These are runs of 6 systems, one row a step. Runs of the same system follow the same rule from any start.
run 1, N, 8 rows:
[[-24 -20  20 -16  14 -20 -21 -11 -28 -21 -18   4 -24 -29 -18  -8 -23  16
   28 -35 -22  20]
 [-47   3 -33  38  -6 -11 -17 -26  13  29 -20   5  -3 -31  29  -9   9  22
    9  -5 -12  -7]
 [-27  -1  20 -11  16  -5  12 -19  51 -20   0  16   8  -4  -1  -5  47  14
   -2  44 -13 -14]
 [ -8 -11  25  37 -13 -19  28  -5 -13   1  16 -24 -14  14 -47  10   2  10
    4  41  23  -7]
 [  8   3   1   5  24 -21  36  24  12   4 -32 -48  -1  15  10 -23 -21  25
  -19 -17  32  -8]
 [-22 -44  47   3   8  19 -12  31   6 -11 -25  14   4   4  -2 -22 -30   5
    2 -32 -15  16]
 [-22 -12  -1  52 -25  29 -16  -8  14  51  -5  13  22   2  19   6   0 -12
  -24 -12   1   4]
 [ 27   7  21 -14   8  12  16   1  34  -1   2  26  29   0  14  14  25 -22
  -46  32   5  -3]]
run 2, T, 8 rows:
[[-32  -4 -31  54  -7 -15  26  21  -8   5 -34 -20   8 -21  27  -5 -19  20
    0 -13   2 -10]
 [-29 -13   2 -13  11  31   7  27  39 -45  -9  19  25   6  21 -10  19   0
   11  -4 -31  -9]
 [-27 -12  10  42 -34  38   4 -18  -4   3  27  -2  20  23 -24  36  11 -25
   -1  -9  -8   9]
 [ 19  26 -24   9   4  -1  44   3  -1  -9 -15 -26  30  -8  23  33  -4 -16
  -41 -24  14   1]
 [ 18 -20  -2   3  -8  10  17  63 -28 -45   0  16   5  -1  -4   1 -30 -14
   14   5 -13  -5]
 [-23   6 -54  36 -26  30 -15  14  -1  17  13 -11   5  20  20  -7  -3  -3
   30 -20  -9 -13]
 [  5  23 -16 -44  10  31  -3 -17  14 -35  16  -1  20  12   9  22  24 -25
    1 -36 -21   6]
 [ 14  -1  -3  14 -25  -2   5  -7 -59 -12  24   8  -4 -18 -30  45 -17 -28
    4  -4  -7  15]]
run 3, F:
[[-17  -8  18  45 -13 -31  22 -21  -7  17   3 -13 -13  -9 -31  10   7  18
   -6  47  19  -6]
 [  8  -3  17   2  24 -24  43  27  23 -12 -23 -36  -4  18  -3 -24  -6  27
  -14  20  29 -16]
 [-17 -45  53   4   8  11  -2  31   0 -17 -18  -4  -6  17 -21 -25 -30  12
   12 -22  -6   9]
 [-30 -17  13  33  -1  14 -15  -5  21  42 -32  -3  15  -2  26 -16 -15   8
  -23 -40   4  11]
 [  7 -13  27   7   0  15   7  11  25   3 -18  44  33 -23  25  11   6 -19
  -46  13 -10   6]
 [ 25 -12   1  46 -35  14   2  29 -21  27  18  22   7   8  -8  13 -15 -23
  -13  39  13  -8]
 [ 44  16 -24  -7   0  20  14  39  11  13  10 -20  12  43  17 -15  -9 -14
  -12   1  26 -16]
 [ 27  -8  12 -39   2  34 -24  23 -19 -15  16   9   0  24 -11  -1 -23 -28
   11 -42 -11  16]]
run 4, S (8 x 22):
[[ 18   8 -26  -2 -13  16 -45  -3 -20  50  11   0 -12  14  12 -14 -22 -12
    8 -34   8   8]
 [ 40  34 -22 -57  17  -6 -29 -22   2  13  12  15  -7  -8  16  -4  12 -12
   -6  -3   0   3]
 [ 21   3  -1 -20 -12 -12 -40 -23 -44  12  32  19 -33 -11 -32   5 -11 -10
   27   8  -5  11]
 [  6  26 -36 -19  13 -35 -20 -24  -6  28   4 -21 -34  -5   2 -28   3  28
   24  10  14 -12]
 [ -6   2  21 -54  25 -19 -22 -29   8 -24  10   4 -28  -1 -24 -16  18  18
   31   9 -15   3]
 [-41 -12  18  17  -1 -22 -27 -46  -4  29  -3  -6 -28 -13 -21 -13   1  28
   20  -4  -2   8]
 [-19   5  14 -12  26 -36   3 -30  37   7 -19   8  -9 -24   9 -20  28  32
  -11  37   3  -9]
 [-23 -34  54  13  -4  -6  -5  -5  11  -4   6  21 -13   2 -36 -10  11  12
   11  47  -5  -2]]
run 5, S (8 x 22):
[[ 28  16  -9 -40  27 -44  -5  -9 -18  -6 -21  17 -15 -50  15  -4  -8   7
  -12   5  -1   6]
 [-14 -18 -10   1 -13  -4 -37  14 -22  -8  16  31 -28 -14 -13 -21  -7   8
   50  27 -25  -8]
 [-29  19 -29   0   3   3 -16 -31  35  23  16 -29  -9  30   3 -20  34  23
   23   7   5 -18]
 [ -3   4  46 -32  21 -18   9 -50  12 -17   7 -11  -7   2 -36  19  23   2
  -15   1   4  15]
 [-14 -22  26  34  -1 -40   5  -6 -28  19 -25   0 -20 -36 -14  -4 -30  24
   -8  11  11   9]
 [-15 -11  -1  -2  18 -11   2  33  37  -8 -26  18  -3 -10  30 -44   9  29
    8  36  -7 -22]
 [-31 -25  37   9 -12  42 -15  -3  36  -2  21  12   9  41 -23  -8  23  -6
   13   9 -14  -1]
 [ -2   6  19  29   0   1  17 -31  21  45  -9 -27  15  16  -2  13   5  -1
  -48  -8  34   6]]
run 6, H:
[[-12 -13 -23  27  -9  28  -5  41  -3  13 -17 -14  11  17  28 -21 -33  -1
    5 -44   0  -2]
 [-14  -8   5   0  -5  49 -10  10  33  -1  -5  27  38   8  29   7  13 -25
  -20 -25 -22   6]
 [  6  -8   9  36 -31  22  12  -2 -15   0  17  29  25 -13 -10  45   3 -38
  -27  17  -8   7]
 [ 38  26 -36  11 -10  -8  43  23 -22 -17   8 -13  14  -6   8  29  -4 -19
  -18  21  17 -13]
 [ 32   9 -25 -32  -1  19   6  41 -24 -38  23 -12  -5  27  -8   0 -16 -17
   29 -14  -5  -6]
 [-10  13 -35  -3 -15  30 -27 -16 -15   9  19 -18   0  21   3  11  -5 -18
   24 -59 -12  11]
 [-16  19 -14 -21   6   8  -9 -41   4 -17  -3  16  19 -32  18  33  20 -18
  -13 -35 -29  17]
 [-12   0 -15  12 -15 -17   4 -11 -33 -30  12  33  -3 -47 -10  33   8 -10
   16  28 -28   0]]
run 7, H (8 x 22):
[[ -2 -13  16 -14   8  26  22  41  35 -36  10 -11   9  46  -9 -21  11   6
   14  18  -1 -18]
 [-10 -18  25  34 -18  28   1  -3 -10  22   7 -30   6  39 -27  10 -20 -10
   -6 -40  15  14]
 [ 11   7  -1  -1  15  -1  17   4   4   7 -38  -3  27 -23  35  11 -19  -9
  -48 -43   6  15]
 [ 15 -22   1   3 -13  16 -15  47 -19 -16  -1  57  10 -26  16  -2 -19 -22
    2  18 -24   0]
 [  5  19 -47  35 -30  25   1  10  10  25  32   0  12  26  12   7  18 -15
    5  30   8 -22]
 [ 27  20  11 -35   9  18  23 -13  14 -29  26 -19  16  32 -21  28  23 -25
  -14  -7   7   3]
 [ 21  -2  -1  -2  -9  -7  -4  -5 -62  -4   6 -10 -14 -12 -24  25 -38 -18
    3 -40   2  23]
 [  3  25 -60 -14  11 -10 -13   6  -8   0 -18   4   0 -31  46  -9  -7   4
    8 -27 -13  -6]]
run 8, T (8 x 22):
[[ 11  33 -42  18  -4 -37  17 -27 -11  22   4 -10  -7 -29   9  16  15   7
  -13  33  18 -13]
 [  9   4   5 -36  25 -26  25  22   8 -49   2 -11 -17   6 -15 -19  12  20
   23  36   1 -19]
 [-43 -19   9  29  -9  -5  -8 -15 -10   5   5 -34 -27  21 -33 -15  -8  26
   38 -13   1   1]
 [-34   7   7 -14  30 -10   3 -38  27  -5 -33 -13  11 -21  20   2  11  17
  -17 -46 -10  14]
 [-14 -32  44  12  -5  -4   4   0  -8 -22  -9  45   8 -38 -15  20   0 -11
  -15  24 -22  13]
 [-15   4 -21  58 -19  -6  24   5  17  30  -6  -5  13  -6  16   4  12   7
  -21  40  18 -21]
 [  8  -1  17 -21  20  16  35  31  42 -32  -2 -21  18  41   0 -14  16   3
  -10  12   8 -16]
 [-11 -28  31  29 -17  25   0  13 -20   7   6 -25   0  35 -32   2 -30  -7
    6 -36   8  14]]
run 9, F (8 x 22):
[[ -6  41 -34 -21   8  -6  -4 -58   8   5  16 -28  -1   2   2  22  31  -2
    2 -22   0   3]
 [  8  14  -1 -33  15 -35  15 -25 -28 -45   7   5 -12 -37 -20  29   9  -2
    8  10 -15   7]
 [-24   5 -32  20  -2 -38   3  -8 -23  -7   1 -20 -33 -19 -11 -12  -1  33
   40  22  -1 -15]
 [-36   5   0 -18  27 -10  18  -8  42 -30  -8 -25  -4  14  -2 -21  32  35
   24   8  -8 -15]
 [-43 -24  50  14   2  -5  10 -33   2 -19  -3 -16  -4   2 -41  15   6  12
    5 -13  -9  14]
 [-23  -3   7  40  10 -32  33 -13   1  13 -40 -25   7 -28  11   5 -11  24
  -31  -9  18   3]
 [-14 -27  24  16  10  -7  29  46  16 -32 -29  20  13 -18  11 -14  -8  12
   -9  27  -8 -11]
 [-33 -31  15  55 -25  30   4  27  14  17   1  -5   9  33  -8 -15  -9   4
    6   7   4  -7]]
run 10, L:
[[ 23  25 -31 -12  -2  -3 -35 -24  -8  46  -2  23   2 -25  34   4  -2 -16
  -22 -15   2   9]
 [ 40  12  -3 -32  -2 -11 -27  -6 -12   9  24  44 -16 -17  -4   0  12 -16
    1  50  -2  -5]
 [ 25  19 -21  -9 -11 -10 -16 -14 -19  21  41 -20 -31  30 -30  -7   7   2
   29  28  20 -12]
 [ 24  24  -1 -54  35 -24   3 -17   5  -6   1 -38 -22  18 -10 -19   1  18
    6 -15  19   0]
 [ -7 -14  23 -27  21 -28 -28 -18 -27  -4 -15   0 -33 -24 -18 -17 -25  19
   20 -29  -9  20]
 [-37   4 -11   6   9 -26 -29 -39  15  31 -17  10 -17 -33  15 -21  14  32
   12   5  -9  -1]
 [-19 -10  38  -8  11 -15  -2 -24  35  -1   3  22  -9  -6 -16 -13  35  19
    0  54  -4  -8]
 [-20 -15  35  35  -8 -13  18 -13   3  14   8 -31 -15  27 -43  -3   3  19
    3  26  25  -5]]
run 11, N, 8 rows:
[[ 33   1  23 -61  25 -10 -29  -8 -19  -2   2   5 -23   0 -14 -14 -20  -3
    6 -28   0  18]
 [ -2   1 -21   4  -7 -16 -49 -18 -33  40  -4  23 -24 -33  11 -11 -21   3
   13 -16  -9  11]
 [ -6  18 -22 -28  15 -10 -30 -20  30  14  -1  29  -8 -21  30 -24  32  14
    6  28 -14 -13]
 [ -3  -1  17 -13  -3 -18 -17 -27   0   0  31  12 -29   4 -38  -6  25   9
   26  54  -2  -8]
 [ 10  19 -10   0  14 -42  10 -22  -5  25  -1 -45 -29   7 -16 -17  -3  31
    4  16  35  -9]
 [-10 -18  32 -29  36 -30  -7   6   8 -11 -33 -10 -24 -10  -4 -42 -18  35
   10 -16   1   5]
 [-43 -31  20  35  -8  -3 -32  -9   4  38 -18  12 -14 -11   0 -26 -13  22
   11  -4  -7   4]
 [-20   1  18  12  11  -2  -4 -25  54  38 -15   9  12   0  20 -17  29  16
  -30  26  10  -8]]
run 12, L (8 x 22):
[[  1 -25  54  -6  10 -30 -13 -21 -25   7 -15  18 -20 -32 -28   2 -22   8
  -13   1   1  24]
 [-18  -1 -19  40  -7 -29  -8  -7   4  48 -16  -4 -17 -16  14 -28  -4  30
    1  28  16 -16]
 [  2 -14  36 -23  21   3  -2  17  49  -2  -3  13  -2  25  -2 -39  20  17
   -3  40   8 -15]
 [-13 -25  47  22 -12  16 -11 -14  -2  29  10 -20  -8  38 -39  -4 -14   1
   -1 -17  17  15]
 [ 10   8   8  10  19 -17  13 -11  16  39 -37 -20  12 -11  27  -9 -14  11
  -50 -22  30   7]
 [ 20 -32  36   0   1  -2 -19  39  -8  12 -19  48  -5 -23   7 -24 -28  -1
  -13  24  -2   5]
 [ -5  -3 -14  32 -26  28 -32   4  15  58  19   6  -2  31   9 -23   4  -1
    6  15  11 -12]
 [ 38  13  27 -36  16  15   2 -10  34  16  11  -2  14  31  -2  -1  17 -16
  -39   8  22   3]]

Which system made each run below?
run 13:
[[-12  13 -38   9   3 -24  42  13 -24 -47  -3 -32  -4 -14  -4  16  -4  13
   24  -1  -5 -12]
 [-44  -6 -18   4   8   8  20  13   4 -50  -9 -30   3   9  -1  -5   0  17
   35 -33 -22  -6]]
 : N
run 14, 2 rows:
[[-10   6  -9  20   3 -15  21 -17  -8  -4 -30  11  22 -51  24  34  -4  -8
  -37 -20 -10  14]
 [  3 -13  -5  20  -9   1  26  44   0 -34  -3  35  16 -21  11   6   2  -7
   -1  50 -14 -16]]
 : T
run 15 (2 x 22):
[[  9 -25  29 -19   3  27 -41  18  -2  16 -12  37   6  -3  14 -17 -26 -18
  -10 -36 -14  18]
 [ 11   4 -13  15 -25  22 -38 -14   0  50  15  42  11 -10  18   9   6 -28
  -19  11  -5   3]]
 : N
run 16, 2 rows:
[[-33 -28   3  48 -27  19 -16  14   1  12  -3  44  11 -21  11   1   1  -6
    4  23 -22  -3]
 [  0  15 -16  32 -16  23  23   4  35  23  13  -8  29  29  13  11  26 -12
  -27  30  18 -19]]
 : F
run 17:
[[ 27  21 -39 -22  -9  22  13  26  -3 -40  26  16  16   5  13  20  17 -29
    9  17 -16 -14]
 [  6  11 -30  16 -25  19   6  -1 -39 -13  34 -31  -5  27 -27  27 -11 -19
   26 -26   1   2]]
 : S
run 18, 2 rows:
[[-11   3 -24 -22   2 -11 -48 -13 -17  12  13   6 -36  -6  -4 -28  -4  18
   50  -4 -15  -3]
 [-20  21 -14 -33  17 -14 -31 -55  21  12  13  -6 -21   0  -4 -13  33  19
   23  -1  -7  -2]]
 : S
run 19:
[[ 19  -7  24  11 -17  34  20  17  15  -5  19  23  30  20  -8  26  13 -33
  -32  29   3  -3]
 [ 51   8  -6   9 -16  13  26  32 -26   1  17 -12  12  22 -10  23 -19 -32
  -22   6  25  -2]]
 : N
run 20:
[[ 14  14  -1  15 -21  12 -11 -26  13  47  38  -2  -2  32 -17   8  25 -12
  -12  38  24  -7]
 [ 58  20  14 -41  18 -15  20   1  -9  -3   9 -23  -5  19 -16   6  -9 -11
  -25   2  30   3]]
 : F
run 21, 2 rows:
[[ 26  26 -35 -13  19 -31  19   3 -22   3 -21 -42 -12  -9  15  -5 -26  14
   -7 -34  23   0]
 [-21 -22   9 -29  16   5 -26  19  -4 -32 -20  25  -7 -20  11 -23 -16   8
   29 -31 -36   9]]
 : N
run 22, 2 rows:
[[ 62  19  -2 -52  21 -11  15  22  -9 -21  -1   5   3  -3   8   2  -9 -18
  -22   5  13   0]
 [ 20 -12 -16  -7 -17   8 -30  32 -50  -8  16  15 -23  -1 -10 -10 -38 -13
   36 -13 -13   4]]
 : N
run 23 (2 x 22):
[[ -3  10 -34 -15  12  17   5  25   0 -19  -9 -37   3  25  15 -17 -17   5
   24 -56  -3  -4]
 [-16 -15   1 -15  -6  27 -32  -4 -24 -22   6  23   2 -11  -2  13 -15 -20
   24 -52 -36  21]]
 : T
run 24, 2 rows:
[[ 22  -1 -19 -38  19 -15  -2  40 -16 -37 -18  22  -8 -29  24 -19 -20   2
   14  -4 -17  -6]
 [-28  -9 -23  17 -27  19 -40  -2  -7  10  30  21 -15   6  -9 -11  10   1
   49  18 -23 -10]]
 : T
run 25:
[[-20  15 -12  16   3  20  28  -6  55   1   1 -22  31  30  17   4  37   3
  -17   8   7 -19]
 [ 10 -16  43  -2   0  21  33  16  -5 -34   8 -20  15  31 -34  21 -10 -19
  -16 -17   9  11]]
 : T
run 26 (2 x 22):
[[ 14  12 -34  18 -28  43 -20  12   3  37  27  -1  14  38  14   1   1 -27
    1 -11   7  -8]
 [ 40  20  10 -52  13  20  -7 -19   8 -11  20  10  14  13  -2  20  16 -33
  -23 -19   0  13]]
 : N
run 27 (2 x 22):
[[-52 -12  19  38   5  -1  16 -19  46  11 -24  -6  16  -3   9  -7  24  24
  -16  11   0  -7]
 [-11 -22  49  31  -2   0  42   6  17 -13 -12  -1  22   2 -18  19   3  -3
  -35  26  10   2]]
 : F
run 28:
[[ 16   1 -18  45 -18 -21  24  26 -16  30   0 -19 -10   6  -5  -8 -16  11
   -6  40  34 -19]
 [ 17  -5  12 -30  23  15  15  46  29 -23  -7 -19   4  41   5 -35  -8   9
    7  -2  11 -14]]
 : F
run 29:
[[  8   2  43  -5   3 -12  16 -41   7  -2  13   6   5  -8 -34  34  23 -11
  -31  27   7  11]
 [  9 -17  15  38  -6 -37  21  21 -27  17 -18  -9 -16 -18 -15  -8 -31  18
  -11  33  27  -5]]
 : S
run 30:
[[ 12  -8  39   4  -7 -17   9 -29 -22  -4   9  25  -1 -28 -33  38   3 -18
  -26  26   0  15]
 [  7  -6 -18  41  -9 -33  16  32 -19  19 -14  -8 -17 -15   4 -20 -23  23
    4  42  21 -20]]
 : S
run 31, 2 rows:
[[-20   0 -50  53 -29  11  -9  17 -18  30   3 -15  -3   4  17  -7 -18   3
   20 -12   3 -11]
 [ -8  15  -4 -31  19  27  14  -2  50 -29  -1   2  30  15  24   5  35  -9
  -15 -11 -15  -5]]
 : H
